One turn moves every row onto another: examples first, then more rows asked
saf: 15.5 -2.7 -1.2 -4.0 -0.4 11.9 -15.1 23.5 -13.2 13.2 15.5 -4.1 -12.0
zavor: 19.1 15.8 -30.4 5.0 0.7 3.6 4.0 3.0 -12.6 -4.7 6.4 4.9 -11.9
Bada: -1.2 -12.2 -17.4 31.3 -10.5 -2.3 -6.1 -10.8 7.7 4.1 -14.1 17.5 22.1
pinev: 1.5 -31.5 -6.4 16.8 0.1 -14.7 -10.0 -30.3 6.0 0.6 -1.6 9.7 11.9
mepaf: -1.3 9.3 1.1 -15.6 0.8 16.7 -8.8 3.0 -5.3 20.1 -7.8 -4.2 -12.0
Kapi: -18.0 -26.9 -4.4 19.5 -2.9 -9.9 -29.0 4.9 1.1 -7.8 3.4 16.9 -13.1
situf: -1.2 -7.4 20.7 13.9 -5.4 0.9 -6.0 14.7 -10.0 14.7 2.9 1.0 -31.7
voga: 26.7 9.4 -10.0 0.5 2.5 9.1 1.6 18.5 -17.5 -1.1 12.0 -2.5 -3.5
Tezin: -13.6 -20.3 -7.5 25.8 -8.9 -2.2 -12.3 -6.0 6.1 19.3 -5.1 17.4 20.0
dusu: 13.8 3.7 24.3 10.4 0.9 3.6 14.1 12.4 -19.1 5.2 14.2 5.9 -16.9
Vidi: -8.8 -13.5 -22.9 22.0 -0.1 -11.5 -11.2 -12.4 -0.2 -23.9 3.9 26.5 -8.2
Kudo: -0.2 -12.1 29.8 10.9 3.4 19.2 -5.3 -10.5 -4.1 -29.2 4.8 4.7 1.1
koza: 7.9 -11.9 12.9 15.9 8.0 -8.2 4.1 20.3 -18.1 -18.3 14.9 12.6 17.1
votom: 7.8 -3.5 -11.7 20.2 6.4 -10.5 8.9 -2.9 -12.0 -30.6 11.8 24.4 10.2
Busa: -4.2 -23.3 8.4 18.9 -7.9 5.5 -11.0 0.1 2.0 19.9 6.8 17.3 28.4
duve: 0.0 -3.9 15.1 23.4 3.6 10.5 1.6 -6.3 -3.4 -36.0 -15.3 -1.6 -0.3
Mizel: 16.7 -10.2 -8.7 28.3 -9.1 4.1 -0.9 -7.9 3.6 -4.9 -7.6 17.4 31.6
keb: -1.6 12.1 -11.0 -11.2 -1.4 13.9 -8.4 -4.2 -2.3 14.8 -16.3 -2.9 -15.6
lud: 9.5 -33.0 14.4 17.9 2.0 -14.3 -6.0 -5.3 -2.9 3.2 -5.2 -4.2 22.2
vanas: 12.1 7.0 -8.9 17.5 -7.0 3.7 2.6 -17.0 -2.5 -12.1 -1.0 16.9 -34.5
Tanu: -22.5 -0.7 4.0 27.3 5.5 -1.5 8.0 -8.2 -4.0 -23.1 -19.0 -1.0 -6.2
buv: -8.3 -26.5 17.5 15.9 2.9 -7.4 -18.6 24.7 -10.1 -3.8 10.3 8.6 1.4
Nevid: 11.4 -23.1 5.2 19.1 5.1 -17.6 10.3 -12.7 -6.6 -1.4 -3.0 -0.1 27.2
kerit: 3.3 -38.7 8.1 16.4 -1.7 -11.9 -17.4 -16.0 5.3 4.5 -4.5 1.3 13.0
dit: 21.8 12.0 6.0 12.8 -1.3 5.0 19.3 -7.8 -14.0 -11.8 12.2 15.6 -18.1
ritez: 3.0 6.4 -32.5 3.2 -3.0 3.4 -11.9 -1.6 -4.7 6.7 5.9 7.1 -24.5
kasa: -37.9 -6.7 11.5 16.0 6.7 -0.4 5.0 -13.5 -5.2 -6.5 -1.8 5.4 -8.6
vol: 17.7 18.1 -3.4 -13.5 1.4 20.2 0.4 -4.4 -6.7 2.7 -8.7 -0.6 -4.0
Diten: 9.2 17.6 -14.4 -10.0 -0.9 15.8 -3.3 -7.8 -3.1 3.0 -16.4 -1.2 -11.4
Muz: 5.9 -22.8 -6.8 18.4 3.8 -17.9 6.6 -28.2 -1.2 -4.0 -0.1 9.2 21.0
puvod: 14.4 -17.2 7.9 19.9 -6.7 9.9 -4.4 -1.9 0.0 3.9 4.9 16.8 36.0
Kada: -1.6 -4.8 -0.3 19.0 -9.6 0.6 -12.8 -3.2 0.2 3.8 -6.8 9.3 -41.8
Vefez: -24.2 -13.3 26.8 6.4 6.1 12.2 -2.8 -14.1 -4.1 -10.7 14.5 9.7 -3.3
dak: 0.5 -5.0 -14.8 -2.3 -3.7 7.9 -23.8 10.7 -5.4 17.2 10.9 1.8 -24.2
pag: 10.3 13.2 5.0 -17.5 2.6 20.3 -2.3 2.2 -9.2 12.1 -3.4 -2.9 -4.9

kasa turns into -> Kudo
kerit turns into -> Nevid
dit turns into -> Kada
And these:
Tezin turns into -> puvod
Diten turns into -> mepaf
voga turns into -> ritez
Vidi turns into -> buv

